In the data rows, zero lies at 7.5, halfway between 7 and 8.
Here are some points, each followed by its number:
[ 6  9  8  9  7  7  2  0  7  0  7  3  8  9 11  5  6  9  8  7 11  3  9 15  4 12
  7 13  7 13  3  6  9 11  6 10  5  8  5 11  9  5  7  3  0  8 10  6  8  4 13 10
  9 10  5 12  3  9  7  8  8  8  3  5] 0
[ 7  7 10  8  9  9 12 10 10 12  9 10 10  8  4  9  9  7  7  8  9  9 10  3  8  8
  8  6  6  9  9  7  8  5  7  4  7  9  8  5  6  8  4  8 13  6  7  8  7  7  5  1
  8  3  7  6  9  6  4 11 10 10 10  7] 1
[14  8  1 10 10  4  4  3  6  2  7  4  7  8  7  7  4  7  8  8  8  7  9 10  8 10
  6  9  8 10  6  7 10 12  6  9  8  8  7  5 13  7  8  7  2  5  7  9 12  7 11  8
  6 10  9  9  3  8  8  5  8  8  8  5] 2
[ 7  7  9  5  5 10 11 10  5 12 10 10  7  6  6  9 10  6  8  4  5 10  9  5  8  5
 10  3  6  8  8  6  8  9  6  3  7  9  7  6  7  7  6  8 10  9  6  7  6  7  6  8
  8  5  7  5 12  5  4  9  7  8  7  8] 3
[11  8  6  8  5  7  7  9  6 10 10  8  6  9  6  5  8  7  7  5  4 12  8  9  8  7
  6  7  5  9  9  5  8  7 10  4  8  4  6  6 11  7  4  7  9  8  8  4  7  9  5 11
  9  5  7  7  7  5  7  6  8  8 10  7] 4
[ 6  9  7  7  5  4  2  2  7  1  7  4  1  5 10  7  7 10  6  9 11  0  4 13  8  9
  6 10 12  6  7  7 12 10  4 15  6  5  4 12  6 10 10  5  0  5  9  5 10  7 12 14
  8 15  6  9  5  9 10  5  7  5  2  7] 5
[ 9  7  4  9 10  3  2  6  6  1  5  3  4 10  8  5  9  8 10 10 13  6  6 10  6  9
  5  9  6  6  8  6 12 14  5  5  9  7  7  9 10  4 10  7  3  4  7  5 11  4 10 10
  8 15  5 10  8  9  6 11  6  3  4  8] 6
[ 7  8  6  7  7  5  1  2  5  3  7  3  6  8  8  5  6  7  8  6  9  4  7 12  5  9
  9 10  4  8  5  6 10 10  7  9  8  7  6 11  8  9  9  4  1  5  9  6  8  7 10 11
 10 13  6  8  5 10 10  6  8  6  2  8] 7
[ 8  8  9  8  6  6  8  9  7 10  9  7  8  9  7  6 11  7  8  5  7 14 11  8  6  9
  7  6  4  9  8  6  8  8  8  3 10  4  7  6 10  3  5  6  9  9 11  5  6  7  6  8
  9  5  8  6  8  5  6 10  7  7  9  8] 8
[ 5  9 11  6  9 12 15  9 15  6  6  9  7  3  8 10  8  9  3 15 15  7  9  0  7  3
 12  7 13  5 14 13 13  1  6  3  7 15 10  7  3 13  6  7 14  8  0 15  3  2  7  1
  7 12  8  9 10 15  7 10  8  5  8 11] 9
[11 11 12  8 10 10  5  4 11  4  5 10 14  6 15 10  6  7  9 10  6  4  0 10 11  7
  7 13 12  7  2 13  5  1  7 15  7  4  7  8  8  5 15 10  8 12 13 10 11 10 11  9
  3  5  7 10  9  4 12  6  6 13  8  6] 10
[ 9  9 11  7  8 10  9  8  7 11  8 13  8 10  9  6  5  6 10  7  5 10  5  6 10  9
  7  7  4  9  9 11  6  3  7  6 10  8 11  6  8  7 15 10 11 10  9  9  9  8  7  9
 10  5 10  9  8  6 12  6  6  8 13  8] 11
[10  8  4  7  9  5  2  3  5  1  6  3  7  7 10  5  5 10  6  7 10  6  6 10  5  9
  7  9  4 10  7  6  8  9  5 10  9  9  4  6 10 12  8  4  1  6  9  7 10  4 10 11
  8 10  5  8  4  8  6  9  6  8  2  8] 12
[11  6  8  6  8  8 12 12  6 13 10  9 10  6  6  8 13  9  6  5  6 10 13  5  7  6
  9  5  9 10 10  6  5  7  7  4  7  9  8  5  5  4  5 11 11  9  4  7  5  7  4  2
  8  4 13  7 12  6  8  8  9  8  9  7] 13
Which point above is nearest to each new point by angle? Its number follows each.
[13  6  7  6 10  9 12  8  6 12  5 10 10  9  9  7  6  8  8  6  8  8  9  7  8  6
  8  7  5  7  7  8  3  5  9  3  9  7 10  5 11  7 14 12  9 10  8  6  8  7  4 10
  8  4  8  5 10  4  6 12  8  8 13  7] 11
[ 6 10 10  6  8  8 13 10 13 14  8  9 11  6  5  7  6  9  7 11 10  7 12  5  8  6
  8  7  9  6 11  9  6  6  8  4  8 14 12  5  5  5  6  7 15  7  4  8  6  5  7  1
  6  9  7  7 11 12  6  6  6  6 11 11] 9
[ 8  6  8  6  7  9 11 11  6 12 10  8  3  8  6  9  8  6  7  7  5  9  9  6  8  6
  5  4  7  5  8  6  7  8 10  6  9  6  8  6  6  5  6  9  9  8  8  6  3  9  3  4
  8  5 11  5  8  5  7  7 10  8  9  9] 13
[ 8  6 11  7  8  8 10 13  8 13  7  9 12  6  6  6  9  6  6  5  4 11 11  7  8  8
 11  4  8  8  7  8  4  8  7  3  8  8 10  4  7  5  6  8 13 10  7  8  7  9  4  4
 10  4 11  9 11  6  7  6  7 10  9  7] 13
[13 11 14  6 12  7  7  4 11  4  6 12 13  4 15 10  8  5 13 13  4  4  0  6 10  5
  9 14 10  3  2  9  6  0  5 14  8  4 11  7  9 15 15 12  5 12 12 12 12  9 11 10
  4  7  9  6  7  7 15  6  6 11 10  6] 10
[10  5  7  7  7  7  3  3  7  5  4  6  8  4  9  7  6  7  6  8  8  5  7  7  8  6
  7 11 11  6  7  9  7  8  5 13  5  8  7 11  7 14 10  6  3  7 12  8 14  7 10 13
  2 10  9  8  7  6  7  8  6  8  7  6] 5
[ 5  7  7  9  6  9  4  6  6  4  7  5  8  7 10  8  7  7  8  5  7  9  6  9 10  5
  7  6  5 10  5  6  8 10  8 11  7  5  7 10 11  6  5  5  6  9  8  5  7 11  8 12
  9  5  5  9  9  7  8 10  6  8  5  7] 0
[ 3 11  8  5 10  7 15 11 15 11  9  7 15  5  6  9  6  9  6 15 11  9  9  0  8  6
 10  8 12  5 13 11 11  2  5  6  8 15 13  7  3 12  6  5 15  7  0 12  8  3  9  3
  6 11  6  9  9 11  9  9  7  3  7 11] 9
[ 4 10  6 10  6  6  8 10  5  7 10  6  7 13  5  4  9  8 10  7 10 11 10  8  8  9
  6  8  8  9  8  5  8  9 10  5  8  8  8  7  7  1  4  6  7  9  6  6  7  7  5  6
 10  7  5 10  9  6 10  6  5  7  9 10] 8
[ 4 10  6 10  8  9  7  9  6  5 10  7  7  8  5  6  8  7 10  7  6  9  7  9  7 10
  6  6  7  8  8  6  8  9 12  6  9  8  9  9  8  5  4  8  7  5  7  5  9  8  6  8
  7  8  7 10  8  5 10  6  5  8  8 10] 4
[ 5  5  6  8  7  5  2  0 13  1  7  3  0  1  8  8  3  6  6 15 11  0  0 13  9  7
  1 10 15  0  9  7 15  7  9 15  7  6  6 15  2 14 12  2  1  0  3  7 10 15 11 15
  1 15  7  9  3 11  7  6  4  7  0  4] 5
[ 6  8 11  6  8  8 11  9 10 10  7 10 15  8  8  7  8  7 11  8  4  9  3  6  7  9
  9 11  3 10  8 11  3  3  7  7 11  5 12  5 11  7 15 10 10 14 11  7  7  7  5 11
  8  3  5  8  5  4 14  8  7  8 13  9] 11
[ 5  8 10  6  9  8  9  9  8 11  9 11  7 10  6 10  7  7  9  6  5  9  7  6  8  7
  5  7  7  6  7  8  4  5 11  6  9  5 11  5  9  5  8  9 10  6 10  6  7 10  6  8
  7  6  8  6  7  5  8  8  9  7  9  7] 11
[ 6  6  8  9  7  5  4  5  9  4  8  6  0  6  9  7  7  8  8  7  9  5  6 10  6 10
  5  7 10  8  7  7 13  9 10  8  5 10  5 10  5 15  7  4  7  5  5  7 11 11  9 11
  8 12  6  7  4 10  6  7  6  5  4  5] 5
[ 4  7  3 13  7 10  7  5 10  3  7  3  0  6  6 11  2  7  4  7  5  5  5 15  8 10
  3 11 15  2  2  9  5  7 11 15  9 10  7 10  4 11  5  9  7  2  1  9  2 15  8  3
  4  7  7  8  0  7  9  7  6  8  6  4] 5
[15  5 10  9  5  8  2  4  6  4  0  9  8  6 10  8  7  5  5  8  8  4  7 12 10  4
 10 14 10 10  7  5  8  8  5 14  0  4  4 12  7 14 10  6  4 13 10 12 11  8 10  8
  7  5  9  8  8  7  6  9  8 14  6  5] 10
[10  5  0 12  8  9  4  6  7  4  0  6  7  5  8 11  2  5  6  7  8  3  4 14 11  7
  4 10 13  6  5  9  4  9  8 15  7  6  6  6  9  4  5 10  4  3  6 11  5 12  7  5
  8  7  7  7  0  9  7  5  9  9 10  5] 2
[ 5  6 12  8  7  8  8  9  7 10  6  9 12  8  9  8  6  8  7  6  6  8  5  6  7  6
  8  8  7  8  9  9  4  5  7  5  7  5 10  7  8  6 12 11 10 10 10  7  4  7  7  8
  9  3  6  7  8  7 10  8  7  8 11  6] 11
[ 4  8  9  8  7  8  5  7  5  5 11  6  8 11  8  6 10 10  8  5  7  9  8  7  6 11
  6  8  5  9  7  6 10 11  7  4  9  8  7  9  8  5  6  7  7  8  8  7  6  5  6  9
  6  7  5 10  7  8  7  6  7  7  5  7] 0
